In the data rows, 128 means zero.
Here are some points, one per row:
[117 173  81 125  70 173   0 110 128 120 140 133 159 157 149 177 157 132
 147  90 109 126 150 102  88  44 159 144 125 139  44 126]
[107 167 138 101 206 186  96 154  71  90 170 102 157 179  98 128 121 166
 101 121  99 149  72 138 253 169  86 118  96 136 173 106]
[ 88 133 203 143 107  30 149 143  94 179 129 167 217 113 115 114 208 194
  70 141 170  79  52 132  95  86 169  89 128 121 110 116]
[ 71  98 162 157 179 155 136  68 108 171 121  55  97  70 156 207 217 134
 129 166 140 120 164 104 122 173  77 164 221 164 154  83]
[142 163 151 138 114 123 104 124 106 124 123 101  28  97 142 198 180  95
 113 145 144 152 182 140  76 162 102   8 108 121  56 157]
[164 100 158 120  91 146 211 177 109 180 134  82  51 111 155 139 153 109
 156 106 111 177  99  70 162  55 104 158 104 100 227  96]
[ 56 118 133 137 156  61 112 150  75 149 114 138  93  70 100  98 110 132
 127  57 112 130 120 151  86 173 120 183 132 209 105 192]
[119 116  80 111 209  89 166  45 168  47 102 176 135 120 143 178 164 155
 161 173  86 177  24 133  95  88 138 127  82 161 119 132]
[103  84 121  84 167 154  85 162 140 112   0 163 151  84 105  93 149 128
 189  90 113  79  89 110 149 129  70  92 166 146 144 122]
[ 67  95 114 162 132 198 161 172 111  61 163 141  91 118 109 109  56 148
 118 149 196 131 103 144  56  71  87 118  73  75 181 100]
[100  72 129  83  53  99 146 117 185  96  63  94 109 137 141 169 106  69
  33 146  62 147 107 163 118 124 116 142 100 167  65 131]
[164 137 144  86 126 155 163 163 140 120 148 159  94  91  83  75 132 128
 122 129 134  60 161 173 158 161  99 111 136 163 109 146]
[144 167 131 114 101  99 150 165 120 226 129 141 134 204  92 113 127  58
 158 129  68 135 131  67 120 125 155 130  64 160  70 118]
[165 162 119 105 110 120 164  92 182 120 116 142 166  81 126 176  95 104
 237 111  91 164 125  77 143 168 163 170  66  96 126 133]
[153 111 112 131 130 179 154 172 132 154 126 120 144  80 123 171 129 114
 144 139 174 158 193 115 126  88 110 138  88 190  12  55]
[204  97 147  94 104 171 150  77 133  84 142 138 160 149 143  97 142 106
 105  65 196 130 194 197 128 134 119 130 151 148 142  85]
[129  90  87  64 143 151 119 162 116 100 168  95 160 127 163 167 132 109
 104 120 143 168 169 129  77 158 132 122 191  24  89 119]
[105 133 128 141 146 183 188  83  53 165  64 135 140 186 193 115 151  46
 129  73 147 142 106 202  93 191 104 197 122 107 168 135]
[200  96 129 159  99 123 106 113 148 101 112 102 115 158 111 112 115 151
 133  67  95  86 127 156 175  88 144 149 118  22 134 179]
[116  76 141  76  66  99  85 149 168 146 179 177 135 138  51  78 104 118
 151 150 151 124  97 155 193 103 106  86 163 169 117 113]
[129 171 132 204  66 157 122 138 186 111  53 128  98 116 131 137  59 184
 139 155 178 125 128 142  94 160  84 123 153 119 141 146]
[ 56 117 155 121 128 178  92  81  98 115 139  85  75 201 139 129 105 122
 184 197 103  75 172  64 176  92  98 152  85 160 173 114]
[131 111  93 114 131 124 167 151 131 129 111 205 174 127  94 201  55  57
 172  69  78  95 129 116 134 164 107 101  76 100 129 133]
[119 156 167 198 125 120  72 140 162 117 185 178 114 111 146 136 152 104
 140 115  83 154  88 127 153 209  86 140  71 156 102 106]
[163 145   0 140 114  76 144 174  60 134 186  61 177 141 125 172 131 198
 162 178 136  65 166 122 187 130 169 154 151 164 191 159]
[164 144 105 151 139   6 150 106 183  82 147 198 123 193 189 116 131 135
  75 127  78 152 213 148 131 146  63 151 104 183 109 107]
[113  99 151 186 122 124 158 144 128 142 115  72 156 144 184 112 178 142
 122 127  95 184 122 203 155 114 181  85 113 150 179 155]
[178 115 153 104 226  83 107 165  95 162 101 104 120  87 204 123  80 122
 124  84 169 132 148 142 154 100 167 125  94 120  80 136]
[ 71  45  62 110 173  93  67 146 127  84 137  74 147 142 120 150 156  91
 111 100 206 138 109 133  83 200 149 105  70 114 174 184]
[ 98 148  98 184 189  88 162 122 216  67 123 142 105 140  72 188 132 113
 174  86 171 131 149 122 140  70 140 151 181 126  99  57]
[109 142 167 128 147 205  86 139 178 108  92 190 179 148 202 148  72 166
  54 148 129 132 215 126 174 186 203 104 195 116 147 202]
[108 240  71 121  93 157  64 189  92 129  83 123  72  67  76 144 126 172
 158 164 126 160 116 228 158 194 145 102  44 151 145  87]
[126 199 118 132 122 154 189 148 141 141  95 140 142 151 117 120 116 124
  87 182  84 162 137 121 151 103  72  96 179 145  93 108]
[132  75 105 138 113  83 101 148 115  96 120 149 123 118 150  75  81 160
 174 138 131 204 118 126 129 142 127 210 196 134 144  73]
[ 81 170  73  77 151 100 218 134 105 154  68 149 110 138  82  83 126 175
 133 132 139  76 187  89 115 181 170 196 179  90 110 139]
[132  39 115 177 186 125 111  99 110 171 123 144 119 100 136  92  74 168
 125 101  72 143 191  59  85 101  43  54 122 187 192 137]
[116 153 174 184 136  91  94 170  88  98 101 218 183 159 130 156 145  56
 152 148 205  76 172 139 115  84  82 123 127  58 152 116]
[162 104 154  90 139 135 102 114 141 131 155 114 102  65  96 160 186 189
 149  79 119 188 206 182 180  67 129 171 137 161 170 188]
[103  18 150  93 136 188 138 119 111 149 132 117 199 173  68 150 140 190
  80 167  95  94 104 144 126 182 143 159 127  88  87 118]
[133 155 148 213  98 144 128 183  88 116 145 147 169 167 167 200 131 158
  87  93  71 111  86  85 143 150 114 138 113 148 101 176]
[ 93 118 108 190 108 146 174 111 152 123 131  35 178  48 133 118  77 134
 146 148  54  85 150 134 137  71  95  50 156  77 113 222]
[154 150  86  78 167 115 124  99 131 151 181  59  81 101 142 132  81 182
  97  26 113  73 126 115  91 106 175 174 127 125 111  94]
[102 135 203  48 152  86  83  83 164 148 130 108 169 140 151  93 133 184
 188 137  72  39 138 187  64 105 128 109  93 147 109  67]
[158 171 119  87 221 139 136 114 124 155 194 111 113 134 106 137 108  87
  73 187 129 168 137 134  88 121 112 112 116  97 186 115]
[ 93 148 112  58 143 204  93 192 192 126 126 223  56 130 174  68 184  95
 146 162 134 150 113 130 101  52 162 179 167 167 134 255]
[113 173 124 107 113 200 135  41  85 114 141 161 125 130  63  94  73 111
  54 129  62 159 139  74  77 130 162 103 185 178 188 111]
[149 108  81  68  78 116 122 128  86 184  71 168 206  44 157 170 140  93
 110 206 135 178 105 144 175  81 110 128 138  95 130  98]
[235 175 113 204 138 167  88 128 139 200 104 159 164 115  94  84 188 142
  75 128 103 119 103 171  83 134 126 137 142 109 139  57]
[197 112 131 148  86  77  79 138 160 190 203 164 132 155 157 153  56 175
 172 129 172 182  62 113  82 143  68  67 197 122 131 107]
[139  35 141 151  84 132 139 185 182 111 154  88  87  75 139  64 110  92
  72 134 129  79 155  96 166 219 197 153 102 134 122  73]
[147 150 166 192 103 137 161  16 153 107 138 174 131 117  77 169 111 103
 170 156 155  75 143 176 179  96 141 159  90 158 128  99]
[ 70 108 128 192 162 117 140  92  74 115 104  97 103 155 109  56 124 124
 196  97 133 187 160 122 161 191 178  59 192 105  50 102]
[103 134  52 172 106 139 138  95 138  91 195  80 154 133  64  62 205  99
 106  95 155 194 134  80  96 111 150 137 137 146 162 143]
[ 65 168 152 183 190  66 132 112 144 172 187 118 115  66 103 137  47  92
 112 165 101 143 130 190 151 132 196 180 168  50 120 162]
[104  69 127 142 135 106  87 147 128 218 107 145  96 188   0 145 160 136
  78 110 117 169 205 110 109  82 127 128  97  66 181 169]
[133 133 247 128 160 144  91 137 117  57 117  41 158 131  90 113 137 125
 148 136 140 199 111  17 127 108 184 109 115 121 141 124]
[174  94  93 134  99 177 173  52 129 119 102 147 175 106 113  70 145 217
 153 129 150 183 114 129 145 160 111 172  84 103  65 172]
[159  95 187 118 192 148 155 184  42  72 173 138 125 161 130  89  78 139
 119 154  83 172 154 129 145  68 133 145  93 123 141  94]
[119 192 182 102 127 169 164 163 196 189  97  92 178 142 149 165  71 101
 158  82 166 149  99 168  82  95 208 115 149 200 183  88]
[108 140 114 146 131 150 169 163 177  88 203 189 136  56 147 106 236  71
 127  99  74 100 119 120 158 164 137  92 141  77 107 100]
[152 141 110  45  73  87 125  95  59  92 144 141 125 165 166 165 102 123
 152 177 165 143 147 109 129 160 181  69 143 146 134 118]
[113 168 139  68  89 127 101 106 133 149 221  88 156  88 142  46 133  69
 154 155  93 103 101 108  57 147  31 147 136  87 172 153]
[ 56 163 128  87  87 143 180 162 196 192 144  88  88 209 155 111 122 207
 129  97 182 168  81 118 156 126  63 113 100  61  51 121]
[129  70 124 149 114 174 122  81 130 222 183 165 160 112 163 129 116  94
 174 113 217  97 101 115 171 167 158  97 110 191 122 199]
[ 92 186 175 142 118 120 156 140  71 105 135 174 166 122 208  55 162 184
 143 147 156 110 170 107  96  96 120 116  74 111 105 120]
[211 121 130 171 184 131 106 165 224 133 104  65 147 210 126 120 153 120
 175 225 125  97 135 132  61 193 113 200 113 141 129 160]
There is one direction along which these points spread out most. How far along it is each point below, from 0 to 99? 50 is the average, and the first point above lies past it. One standard deviation of the points above along it is 16.
[145 170 135 120 130 127  88  41  62 113 118  96  95 108 114 124  96 125
  67  47 178  86 104 130 157 130  76 172 114 102  93 145] 45
[131 145  56 136 152 131 149 159 141 129 110  70 140 211 136 106 139  73
 127 102 138  59  90 168 166  78  98  48 184 192  98 107] 58
[140 180 216  56 108  55 119 146 135  97 124  86 126 126 107 171 146 125
 118 120 135 145 126  83 191 158  50 161 202  95 167 169] 43
[108 142  67 146 144  71  97  64 182 137  84 134 124 126 191  79 116 105
  41 193 203 109  73  78 204  85 145 129  54 117 137 103] 60
[101 112 131 118 122 151 172 139 169 104 166 217  93 112 145 255 153 181
  81  92 141  73  98  67 107 144 125 137 118 171 154  85] 63
[ 79 103 156 131  29  78 157 136  67  74 127  72 128 132 100 140  91 111
 114 128 138 138 126 199  72 115 144 198 137 152 136 168] 41
[165 159 110 141  80 100  81 193 111  99  46 103 140  99 150  87 145  97
 128 126 136  81 113  60  85 107 152 151 138 132 150  97] 56
[199 167 145  96 105  84 177 100 146 104  72 138  82 152 101 119 180 143
  98 116 134 104 117 124 108 154 174   6 108 148 183 172] 56
[226  86 152 157 169 165 141 143  36 105 142 142  41 122 115 134 120 101
 134 200 152  84  21 139 102 108 164 144 197 152  27 194] 51
[126  73  99 120  86 127  68  74 109 162 116 150  10 148 201 142 169 144
 169 124  49 101 109 176 151 129 200 114 161  41 168  78] 46
